[[ 29  18 -43  49]
 [ -2 -49  28   2]
 [-23 -34 -10  33]]
|
[[ 18 -43]
 [-49  28]]

[[-26 -12   1  39]
 [-17  -9  -2  28]
 [ -7 -13  -2  44]
 [ 16   1  -1   3]
 [ 15 -12  -2  50]]
|
[[-12   1]
 [ -9  -2]]

[[ 20  14 -28]
 [ -2  -2  16]
 [-36  -6  49]
 [  8   0 -17]
 [-22  -2  24]]
|
[[ 14 -28]
 [ -2  16]]

[[ 25 -42  11  43]
 [-44  38  23 -52]
 [ 15  21  20 -13]
 [ 27 -12 -20  18]
 [ -6 -28  40  22]]
|
[[-42  11]
 [ 38  23]]

[[ 12  31   3  35]
 [-28 -11   7 -50]]
|
[[ 31   3]
 [-11   7]]

[[ 15 -14  29]
 [-32  31 -19]
 [ 13 -22 -18]
 [ 31 -39 -11]]
|
[[-14  29]
 [ 31 -19]]

[[ -5 -32 -40 -17 -30]
 [-26  18 -32 -18  31]]
|
[[-32 -40]
 [ 18 -32]]
---
[[ -2   8  -4   0 -31  -1  -1   2  -3   1]
 [  0  -2 -11   0  -5   0   3  -1  -1  -1]
 [  2  -4   2  -1  51  -2   0  -2   2  -2]]
|
[[  0  -2 -11   0  -5   0   3  -1  -1  -1]
 [ -2   8  -4   0 -31  -1  -1   2  -3   1]
 [  2  -4   2  -1  51  -2   0  -2   2  -2]]

[[  5  13  -2  -4  13   9  12   4  -1   8  -2   2   1 -15   5   1]
 [-11 -13   6  15 -17 -23 -11 -13  -6  -4  -7   1 -10  50   5 -11]
 [  5   7   1   2  11   8 -11   2  12   1   7   5  11  -6  -4   3]]
|
[[  5  13  -2  -4  13   9  12   4  -1   8  -2   2   1 -15   5   1]
 [  5   7   1   2  11   8 -11   2  12   1   7   5  11  -6  -4   3]
 [-11 -13   6  15 -17 -23 -11 -13  -6  -4  -7   1 -10  50   5 -11]]

[[ 40   9 -38 -42 -41 -20 -15 -37 -18  32]
 [-28  26  -3  33  -2 -13  16  38  24  25]
 [ 16 -10   2  10 -31  -4  41 -19 -24 -24]
 [-20  41  23 -17  27 -26  31  41  -9  19]
 [ 20 -27 -15   9   6 -12   5  38 -21   1]]
|
[[ 40   9 -38 -42 -41 -20 -15 -37 -18  32]
 [ 20 -27 -15   9   6 -12   5  38 -21   1]
 [-28  26  -3  33  -2 -13  16  38  24  25]
 [ 16 -10   2  10 -31  -4  41 -19 -24 -24]
 [-20  41  23 -17  27 -26  31  41  -9  19]]

[[  3  21  24 -34 -20  33 -20  -2]
 [-45  32  19  -1  28  17 -24  27]
 [  5   4   1  -2   0  -2   1  -2]
 [-24  39 -34   6  29   0  30 -32]
 [  6   5  -6  -6  -1  -3  -2   5]]
|
[[-24  39 -34   6  29   0  30 -32]
 [  6   5  -6  -6  -1  -3  -2   5]
 [  5   4   1  -2   0  -2   1  -2]
 [-45  32  19  -1  28  17 -24  27]
 [  3  21  24 -34 -20  33 -20  -2]]

[[ 14   2 -24  13]
 [ 46   5  -2 -10]
 [  9   2 -17  19]
 [ 20 -29  12 -17]
 [-20   9 -15  23]
 [ 25   5 -16 -20]]
|
[[ 14   2 -24  13]
 [  9   2 -17  19]
 [ 25   5 -16 -20]
 [-20   9 -15  23]
 [ 46   5  -2 -10]
 [ 20 -29  12 -17]]

[[ -8 -10  21 -15  -4  10 -11 -12   9 -14  17  14]
 [-24 -21   2  12 -23   0   8  -9  30 -25  -1 -21]
 [  9  20 -31   2 -15  14  31 -18   2  15   4  -4]
 [-16 -14  -7   6 -27  10  16 -18  27 -19   5 -14]
 [  3  15  -5  12  22 -22  -5  26 -19  18 -20  -9]
 [  7  21 -15  11  18 -16   4  20 -19  24 -18  -9]
 [  4  15 -37   4 -27  19  40 -27  13   9   6 -10]
 [ 22  34 -21 -15   5  19  19 -15 -19  30  13  19]]
|
[[  4  15 -37   4 -27  19  40 -27  13   9   6 -10]
 [  9  20 -31   2 -15  14  31 -18   2  15   4  -4]
 [ 22  34 -21 -15   5  19  19 -15 -19  30  13  19]
 [  7  21 -15  11  18 -16   4  20 -19  24 -18  -9]
 [-16 -14  -7   6 -27  10  16 -18  27 -19   5 -14]
 [  3  15  -5  12  22 -22  -5  26 -19  18 -20  -9]
 [-24 -21   2  12 -23   0   8  -9  30 -25  -1 -21]
 [ -8 -10  21 -15  -4  10 -11 -12   9 -14  17  14]]

[[-17 -38  -5  30   7   3]
 [  2   1  -4  -1  -8  -4]
 [-22 -34  16  36   8 -28]
 [  3 -27  -1  -2   9  16]
 [ 26  16   8  -6   4 -22]]
|
[[-17 -38  -5  30   7   3]
 [  2   1  -4  -1  -8  -4]
 [  3 -27  -1  -2   9  16]
 [ 26  16   8  -6   4 -22]
 [-22 -34  16  36   8 -28]]
